The rows of X fall into a few groups, which share some directions, and each row is roughly a mix of its group's hidden directions.
X (102 x 10):
[[ 0.02  0.48 -1.74  1.33  2.24  2.99 -2.15 -5.18 -2.82  1.23]
 [ 0.25  0.72 -4.17  3.05 -2.17 -0.82  1.75 -2.28  4.06 -1.57]
 [-6.44 -1.60 -1.80  0.82 -1.03 -0.05  0.09  1.81  2.47  1.24]
 [-3.40 -2.30  4.41 -2.71  0.54 -1.28  3.14  0.66 -1.83  0.80]
 [ 4.12 -1.43 -1.13  2.27 -3.47 -3.62  1.70  1.83 -1.28  1.20]
 [-0.88 -0.63  0.25 -4.92  1.25  2.21  1.80 -2.58 -1.77  3.88]
 [-3.68 -0.96  0.94 -3.88  0.02 -4.28  1.33 -0.40 -0.56  3.00]
 [ 2.64  2.38 -5.73 -1.68  0.90 -2.81  0.48  0.14  0.59 -1.53]
 [-1.29 -1.42  5.85  0.93  1.34 -1.62 -1.70  3.60 -0.41 -0.85]
 [ 0.58 -2.38 -0.28 -0.96 -0.85  2.19  0.88 -5.09 -2.97  3.44]
 [-0.07 -2.57  1.20  4.01  0.86  0.78  2.91 -3.88  3.12 -1.09]
 [ 0.60  3.56 -3.55 -0.14 -1.76 -0.53 -2.61 -4.83  0.87  0.10]
 [-0.43  0.22  0.85 -1.20  6.84  2.64  0.60  1.50 -0.83 -0.64]
 [-3.93 -0.40 -0.58  1.51  4.84  0.78 -0.07 -2.32  3.20 -1.43]
 [-1.50  1.60  1.27  3.33 -0.87  4.08 -0.35  3.32 -3.00 -2.20]
 [-0.06 -1.72  0.90 -0.37  0.97 -1.45  1.31 -3.77  1.59 -5.87]
 [-0.11  2.18 -4.47 -2.53  2.28  1.83  0.58  0.10 -0.25 -4.46]
 [-0.19 -3.02  2.79  0.33 -3.11  0.35 -0.91 -4.66 -0.68  3.17]
 [ 2.04 -4.57 -0.15 -3.24  0.02 -0.49  4.33  2.29  0.14 -0.02]
 [ 2.61 -2.32 -1.12  3.72  0.15  2.92 -1.76 -4.29  0.64  1.46]
 [ 0.93 -2.91  4.27  1.57  3.08 -1.82  0.79 -2.48  0.41 -3.19]
 [ 1.62 -2.89  3.77 -0.06  2.57  2.15  0.61 -0.43  4.78 -0.28]
 [-0.64  1.62  3.26  1.27 -1.28 -3.11 -4.98 -1.35 -0.56  2.52]
 [ 1.37 -1.78 -1.36  0.45 -1.85  2.43  4.96  0.22  0.29  4.33]
 [ 0.95 -0.27 -4.06 -1.76 -1.30  0.42  1.54 -4.18 -1.97  3.71]
 [-2.35 -0.05  2.50  1.04  2.06 -4.74 -2.71  1.72 -0.66 -3.09]
 [ 0.20  0.68  2.36 -0.54  2.11  1.38 -3.78 -5.29 -2.17 -0.33]
 [-1.01 -1.75  3.00 -3.73  0.50  2.49  1.04  4.45 -2.35 -0.12]
 [ 2.22 -0.99 -2.14  2.90 -3.57 -0.33 -2.63 -3.36  2.68  1.66]
 [-0.07 -0.42 -4.95  1.70  1.88 -0.37  2.49 -4.73  0.32  0.02]
 [ 0.88  0.69 -2.38 -0.46 -3.20 -1.74  1.77  6.00  0.24 -0.58]
 [ 3.41  1.03 -5.38  0.09  2.22  1.80 -1.27 -2.76 -0.21  0.89]
 [-3.50  0.82 -1.67  2.07  0.91  2.32  1.53  3.75  2.77 -3.10]
 [ 3.65 -1.99 -3.41  2.44 -1.64 -2.91 -1.61  1.04 -1.01  3.03]
 [-1.03  4.72 -0.81  0.49  0.34 -0.98 -5.50 -1.21 -0.77  1.51]
 [ 2.90 -1.72  4.07 -0.16 -3.13 -1.29 -0.18  3.54 -0.21  2.81]
 [-1.16 -1.00  0.11 -1.95  0.71  4.69  5.01 -2.08 -1.21  0.64]
 [ 1.05  0.92  1.05 -3.24  0.27  1.78 -0.84  5.96 -2.35  1.20]
 [-2.79  4.11 -1.28 -1.29  1.74 -0.95 -4.70 -1.09 -1.23 -1.81]
 [ 1.44  0.14  1.60 -2.74 -1.58  0.30  1.09  1.55  6.43 -0.55]
 [ 0.44  2.13  1.72 -1.18 -1.89  2.59  1.48  4.60  2.98 -2.89]
 [ 1.85  2.28  1.37  2.52  0.09 -4.58 -4.51 -0.71  0.14  1.10]
 [ 0.03  0.71 -2.50 -2.92 -1.73  0.56  1.44  6.21  0.36 -0.70]
 [ 4.97  1.53 -3.19 -0.53  1.16  0.31 -0.06  1.92 -2.12  3.57]
 [-3.69 -2.35  0.59  2.81 -1.54 -4.49  0.29 -1.90  0.06  2.52]
 [-2.45 -2.65 -0.11 -2.64 -2.51 -1.20  3.17  4.59  0.71 -0.78]
 [ 3.82  1.13 -2.17  0.25  1.54 -0.80 -4.39 -4.09 -0.49 -0.24]
 [ 0.94  1.20  0.61  2.32  2.38  1.90 -1.33 -6.09 -1.94  0.11]
 [ 0.07  2.56  0.84 -0.77  2.76  3.67  4.60 -0.83  0.34 -2.99]
 [ 4.11 -3.75 -2.08  0.10  0.93 -4.22 -2.03  0.52 -1.20 -0.38]
 [ 2.71 -0.84  1.17  2.80  2.94  0.72  0.58 -5.23  0.81  2.26]
 [-3.10  4.69  0.97 -0.49  0.06  4.38  2.13 -0.02  0.09 -1.84]
 [-3.67  0.62  2.99  0.05 -2.54 -1.15 -3.24 -4.23  0.98  0.01]
 [-1.92  1.48 -2.24  2.13 -1.09  5.37  1.17 -1.73  2.66  1.76]
 [ 0.36 -1.12 -1.93 -5.33  1.11 -0.61  1.93  0.66 -2.62 -3.70]
 [ 0.06  2.47  4.39 -0.58  1.48  1.94 -4.57  2.32 -1.01  0.98]
 [ 4.43  0.54  0.04 -3.10  2.53 -1.44 -1.85 -2.02  3.44 -1.60]
 [-2.47  0.51  4.11 -0.38 -3.55  1.16  1.89  4.03  0.04 -1.67]
 [ 1.80  1.28 -2.38 -0.06  1.56 -1.25  3.03  2.35 -2.95 -4.69]
 [ 1.98  1.51 -3.95 -1.08  2.91 -1.04 -2.40 -3.36 -3.07  0.90]
 [ 0.12  3.40 -2.78 -3.15  4.08 -1.77 -1.50  0.40 -2.88 -0.45]
 [ 2.41  1.72 -1.47 -4.11  5.48  1.17 -0.10 -0.58  0.08 -0.62]
 [-1.69  1.15  2.35  2.09  1.02 -1.16  3.92  1.41  4.77 -1.82]
 [ 4.61  0.91 -2.41  1.58  1.74 -1.57 -3.33 -2.16  1.17 -2.63]
 [-0.97 -1.14  1.44  5.11 -1.93 -4.21 -0.54 -2.07  1.48  1.14]
 [ 2.98 -3.00 -1.33  0.23 -3.78 -2.34  3.98 -0.15  2.01 -0.68]
 [-0.92  2.86  1.45 -2.19  0.22 -1.99 -4.63  3.76 -1.93 -0.81]
 [-2.38 -3.29 -0.27  0.54  1.14 -4.94  2.24 -1.74 -2.77  1.28]
 [-0.75 -0.60 -1.63 -1.20  3.30  4.33 -2.06 -2.63  0.69  3.69]
 [-0.08  2.71  2.48 -2.21 -2.26 -3.18 -0.40  1.89 -3.05 -3.64]
 [ 1.93  3.10 -3.57 -1.94 -1.70  4.70  0.15 -0.50 -2.09  0.70]
 [ 1.31 -3.43 -1.87 -2.02  1.96 -3.25  3.25 -1.36 -3.46  0.21]
 [-3.43 -0.31  1.24 -4.12 -3.47  2.09  1.90  2.46 -1.81 -0.44]
 [-0.69  3.04 -0.44  3.15 -4.44  2.04  2.76 -0.85 -2.22  1.73]
 [ 0.48  0.89 -1.80 -2.78  4.98  0.01  0.10 -1.91 -4.38  0.50]
 [-2.26  0.76  1.71 -3.22  4.40  3.62  0.32 -1.53  1.79 -1.67]
 [ 0.79  2.29  2.89 -1.12 -6.18  1.00 -1.32  1.05  0.31 -1.51]
 [-1.46 -1.78  3.52  1.87 -3.96 -1.63  1.90  2.69  2.36 -2.00]
 [-2.10  2.20  0.60  1.48  0.79  4.39 -0.08 -4.93 -1.29  1.49]
 [ 1.35 -0.18  3.02 -1.70  2.31 -3.19 -2.86 -3.37 -2.07 -2.58]
 [-3.27 -1.76 -3.56  3.40 -1.66 -3.78 -1.68  1.06 -0.62 -0.70]
 [-2.63 -0.32 -1.69  1.62  5.98  0.61  0.79  0.55 -2.85  1.47]
 [ 4.15  0.71 -1.98  0.99  3.23 -0.08 -0.83  2.11  4.11  2.20]
 [-2.71 -0.28  2.66 -1.16 -2.14  4.11  2.69  1.33 -3.43  1.34]
 [ 1.32  1.10  2.22 -3.79 -0.97 -3.18 -3.89  1.20 -3.15  0.38]
 [ 0.39 -1.79  2.27 -1.33  1.22  1.55 -3.36 -5.06 -1.58  2.53]
 [ 3.25  3.13  2.11  1.53 -0.77 -2.72 -4.36 -0.86 -1.46 -1.70]
 [ 3.19  0.99  0.51 -3.05  1.14  3.25 -1.19 -3.35 -2.65  2.77]
 [ 0.80 -1.89 -2.00 -1.60  1.60  1.37  0.28 -5.01 -1.34  4.21]
 [-4.11  4.90 -0.83  2.70 -1.20  1.01 -1.74 -0.19 -1.04 -2.10]
 [-0.60  3.31 -1.54 -1.81 -2.38 -0.42 -3.55  4.29 -1.71 -1.79]
 [ 2.23  0.36 -2.99  1.43 -2.82 -3.95 -0.26  0.55 -0.42  4.44]
 [-1.23 -2.84 -1.36  0.44  0.60 -0.23  3.00  1.04  5.78  2.09]
 [-1.21  3.34  1.53  0.60 -1.45 -3.33 -2.76  3.27  1.26 -3.39]
 [ 2.50  2.52 -6.34  1.14  1.24 -0.96 -1.22 -0.10 -0.40 -1.28]
 [ 0.39 -0.44  0.14 -2.87 -1.28 -0.28  3.98  5.33  1.37 -1.86]
 [ 4.79  0.09 -0.90 -3.30  0.68  4.46  1.73  0.64 -1.19  0.26]
 [-0.48  2.92 -1.87  0.81 -3.18  1.52  2.30  4.72 -0.59 -2.57]
 [ 0.21  0.98 -0.87 -3.84 -5.42  2.14  0.38  1.67  1.64 -1.95]
 [ 0.52  2.25 -0.76  4.79 -2.06 -0.31 -1.41 -3.76 -3.08  1.07]
 [-0.05 -2.24  1.31 -2.03 -0.41  3.65  0.87 -3.99 -0.36  4.34]
 [ 2.71  2.40 -2.34  3.17  1.95  2.98 -0.36 -3.23 -0.62  2.76]]

One row of each group comes first, with its name. Which group is each row after those in?
[ 0.32  2.55 -0.76 -5.20 -3.10 -2.73  0.10  0.78  2.78  0.54] -> U
[-4.40  1.39 -2.00 -0.31  0.75  0.72 -2.25  3.44  3.96  0.95] -> R
[ 2.50  0.99 -1.26  3.78 -2.49 -3.89 -0.96 -0.96  3.60 -0.83] -> C

[-2.81  1.34  2.11 -6.02  0.30 -1.49  0.69  0.56 -1.61  1.96] -> U
[ 0.57 -1.12  4.34  4.62  1.66 -1.53 -1.35 -2.83  1.68  0.63] -> C
[ 2.64 -1.98  1.38 -1.98  4.46  0.35  1.92  2.23 -2.30 -3.04] -> C
[ 4.35 -3.09 -3.79  0.75  1.57 -2.55  0.91  2.39  0.73  0.67] -> R
[-2.80  1.21  5.55 -0.99 -0.08  1.35 -4.03  0.61 -0.39 -0.49] -> C
[-0.59  2.26  0.55  0.71 -0.07  2.06 -3.62 -0.02  3.27  5.06] -> R
[-5.31 -1.62 -0.35  0.20 -2.78 -1.21 -2.34 -1.35 -3.32 -1.16] -> R
[ 3.40 -0.59  0.05  1.65 -3.96  1.74  1.84  2.92  2.58  2.82] -> C
[ 0.37  1.01  3.89 -0.09 -1.67  2.12 -3.02 -1.12 -0.87  5.02] -> C
[-0.80  4.49 -0.67  1.30  0.95  0.41 -4.85  1.05 -0.89  3.25] -> C
[ 1.54 -2.29 -1.08  1.29  2.37  4.58  1.50 -3.24 -2.87  1.35] -> U
